Each row is where one point has got to under a steady rotation. How many steps took it there?
The counts run from 0 to 56.
-0.189 -2.068 0.388 6.008 -2.574 -2.239 -1.545 -5.444 -1.479 2.650
 -0.398 0.802 -2.864 -0.330
14
-3.131 0.853 -0.847 2.392 -1.660 -4.266 1.194 -3.330 3.835 2.576 -3.574
 4.651 0.794 -1.567
41
1.111 -4.551 -1.542 2.308 -0.050 -3.581 -3.786 -5.830 -0.947 1.207 0.931
 -0.462 -1.962 1.646
8
0.631 -4.902 -2.211 1.103 0.134 -3.729 -4.633 -4.891 -0.410 -0.464 0.728
 -1.355 -2.041 2.061
6
-1.204 -1.053 1.434 6.614 -3.577 -2.552 -1.780 -3.502 -1.403 1.170
 -0.721 0.920 -3.314 -2.055
17
-2.276 0.729 1.871 4.278 -2.745 -4.572 -3.790 -0.146 -2.071 -0.742
 -1.357 0.084 -4.231 -3.991
22
-1.177 0.289 -2.530 -0.112 1.981 -6.858 -1.054 -3.583 0.823 3.299 -2.318
 3.833 -0.744 -1.063
35
-1.561 0.061 -1.965 0.508 0.917 -6.105 0.128 -3.772 1.488 3.537 -2.930
 4.879 -0.106 -0.891
37
0.671 -3.086 -0.743 4.655 -1.575 -2.395 -2.097 -6.321 -1.445 2.648
 -0.006 0.248 -2.258 0.848
12
-1.992 0.397 1.865 4.569 -3.095 -4.071 -3.090 -0.262 -1.488 -0.199
 -0.954 0.724 -4.093 -3.603
21
-1.008 -1.183 1.320 6.548 -3.254 -2.364 -1.502 -4.392 -1.588 1.883
 -0.454 1.136 -3.011 -1.923
16
0.723 -4.881 -1.974 0.754 -0.097 -3.971 -5.076 -4.530 0.028 -0.843 1.133
 -1.702 -2.048 1.721
5
-3.583 0.756 -0.347 2.758 -1.965 -4.062 0.394 -2.578 4.062 2.013 -2.989
 4.274 1.158 -1.735
42
-1.640 -0.211 1.891 5.889 -3.601 -3.085 -2.572 -1.810 -1.567 0.406
 -1.352 1.011 -3.878 -3.302
19
-2.726 0.454 -1.059 1.875 -0.901 -4.627 0.856 -3.658 2.882 3.143 -3.155
 4.587 0.914 -1.454
40
-0.772 -5.187 -2.036 0.306 -2.069 -3.232 -5.225 -1.859 1.718 -3.287
 0.456 -2.415 -1.965 0.385
1
-0.245 -5.011 -1.707 -0.223 -0.827 -3.884 -5.620 -2.023 0.722 -2.935
 0.442 -2.235 -1.933 1.099
2
-4.815 -0.982 1.782 -0.069 -0.177 -4.749 -4.290 1.163 4.990 -1.756
 -2.309 -1.250 1.086 0.178
52
-4.952 0.225 2.226 1.085 -1.403 -4.522 -3.286 1.328 5.310 -1.866 -2.637
 -0.533 1.449 -0.546
50
-5.277 0.871 1.695 2.429 -2.539 -3.414 -1.346 0.091 5.365 -0.680 -3.078
 1.695 1.403 -1.933
47
-5.197 0.133 1.883 1.782 -1.787 -3.878 -2.644 0.721 5.469 -1.529 -2.505
 0.030 1.555 -1.039
49
0.988 -4.217 -1.573 2.864 -0.147 -2.921 -3.621 -6.396 -1.321 1.706 0.469
 -0.219 -2.071 1.776
9
-2.000 0.112 -1.859 1.138 0.437 -5.154 0.660 -3.921 2.071 3.680 -2.910
 4.659 0.532 -1.266
38
-4.555 0.890 1.073 2.896 -2.710 -3.389 -0.272 -1.147 5.097 0.079 -3.162
 2.661 1.815 -1.878
45
-2.095 0.397 1.507 3.382 -2.151 -5.115 -3.819 0.359 -1.512 -0.781 -1.218
 0.135 -3.884 -4.235
23
0.400 -5.406 -2.366 0.115 -0.292 -4.082 -5.484 -3.731 0.180 -2.030 1.074
 -2.008 -2.212 1.459
4
-0.825 0.057 -2.511 -1.173 2.374 -7.391 -2.047 -2.282 -0.339 2.085
 -1.919 3.149 -1.212 -1.441
33
-2.639 -2.111 1.256 -0.769 2.314 -5.187 -5.048 -0.065 4.159 0.398 -2.434
 -1.837 0.963 3.115
56
-1.185 -0.025 -0.987 -0.894 1.522 -7.309 -4.065 -0.467 -1.539 0.553
 -1.808 1.445 -3.194 -2.562
29
0.155 -5.304 -2.092 -0.004 -0.379 -3.911 -5.385 -3.125 0.468 -2.174
 0.488 -2.104 -1.799 1.404
3
-1.198 -0.801 1.784 6.553 -4.012 -2.400 -2.022 -2.293 -1.635 0.867
 -0.771 0.772 -3.498 -2.863
18
0.692 -3.815 -1.484 3.736 -0.601 -2.711 -2.663 -6.370 -1.304 2.041 0.566
 0.250 -1.969 1.597
10
-4.078 -1.051 1.950 -0.406 0.447 -5.125 -4.415 0.759 5.063 -1.544 -2.372
 -1.707 1.482 1.051
53
0.749 -3.188 -1.001 4.216 -1.200 -2.789 -2.514 -6.404 -1.426 2.449 0.015
 0.371 -2.515 1.249
11
-0.783 -0.030 -2.558 -0.723 2.297 -7.081 -1.518 -2.795 0.142 2.896
 -2.505 3.529 -1.256 -1.222
34
-0.316 -1.462 0.791 6.157 -2.853 -1.941 -1.450 -5.163 -1.916 1.965
 -0.137 0.903 -3.009 -0.878
15
0.933 -4.606 -2.062 1.591 0.176 -3.663 -4.065 -5.348 -0.528 0.449 0.927
 -0.926 -1.870 2.235
7
-4.929 0.836 1.467 2.655 -2.966 -3.312 -0.966 -0.966 5.555 -0.406 -2.885
 2.140 1.141 -1.954
46
-1.880 0.630 -0.595 -0.074 1.207 -7.196 -4.249 0.090 -1.569 -0.316
 -1.403 1.022 -3.576 -3.094
28
-1.138 0.188 -2.491 0.256 1.496 -6.561 -0.265 -3.674 1.292 3.756 -2.822
 4.350 -0.469 -1.222
36
-2.031 0.644 1.045 2.847 -1.725 -5.488 -4.014 0.512 -1.649 -1.105 -0.944
 0.092 -3.988 -3.962
24
-2.130 0.432 0.499 1.048 -0.326 -6.651 -4.466 0.829 -1.580 -0.750 -1.274
 0.445 -3.924 -3.566
26
-1.283 0.100 -1.893 -1.220 2.380 -7.554 -2.893 -1.714 -0.386 1.895
 -2.018 2.636 -1.721 -1.750
32
-4.312 0.816 0.416 2.844 -2.396 -3.586 0.728 -1.918 4.293 1.604 -3.341
 3.891 1.238 -1.684
43
-3.655 -1.407 1.467 -0.347 1.008 -5.041 -4.591 0.442 4.885 -1.151 -2.324
 -1.936 0.971 1.362
54
-4.318 0.823 0.632 3.160 -2.917 -3.782 0.084 -1.835 4.590 0.799 -3.268
 3.229 1.468 -1.636
44
-5.013 0.312 1.834 1.935 -2.273 -3.720 -1.746 0.170 5.489 -1.363 -2.881
 0.727 1.374 -1.308
48
-1.697 0.477 -0.009 0.312 0.301 -6.903 -4.409 0.743 -1.781 -0.469 -1.295
 0.901 -3.868 -3.671
27
-4.653 -0.014 2.133 0.285 -0.650 -4.435 -3.603 1.113 5.397 -1.677 -2.477
 -1.117 1.116 -0.287
51
-1.333 0.210 -1.470 -0.915 2.022 -7.526 -3.396 -0.846 -1.169 0.785
 -1.473 2.047 -2.939 -2.644
30
0.218 -2.308 0.202 5.358 -2.204 -2.596 -1.685 -6.016 -1.946 2.543 0.258
 0.704 -2.483 0.155
13
-3.022 -1.729 1.291 -0.576 1.510 -5.241 -4.637 0.378 4.319 -0.496 -2.203
 -1.679 1.186 2.407
55
-1.948 0.341 1.823 5.608 -3.380 -3.759 -2.664 -1.348 -1.503 0.061 -1.207
 0.549 -3.844 -3.657
20
-0.833 -5.094 -1.530 0.448 -2.443 -3.191 -5.195 -1.276 2.161 -3.852
 0.163 -2.311 -1.858 0.392
0
-2.305 0.389 0.952 1.687 -1.105 -6.083 -4.299 0.537 -1.593 -1.117 -1.229
 0.198 -3.647 -3.799
25
-1.047 0.071 -1.812 -1.369 2.484 -7.754 -3.341 -1.437 -0.575 1.476
 -1.860 2.203 -2.355 -1.862
31
-2.167 0.320 -1.434 1.583 -0.361 -5.059 0.730 -3.513 2.670 3.243 -2.994
 4.530 0.646 -1.327
39
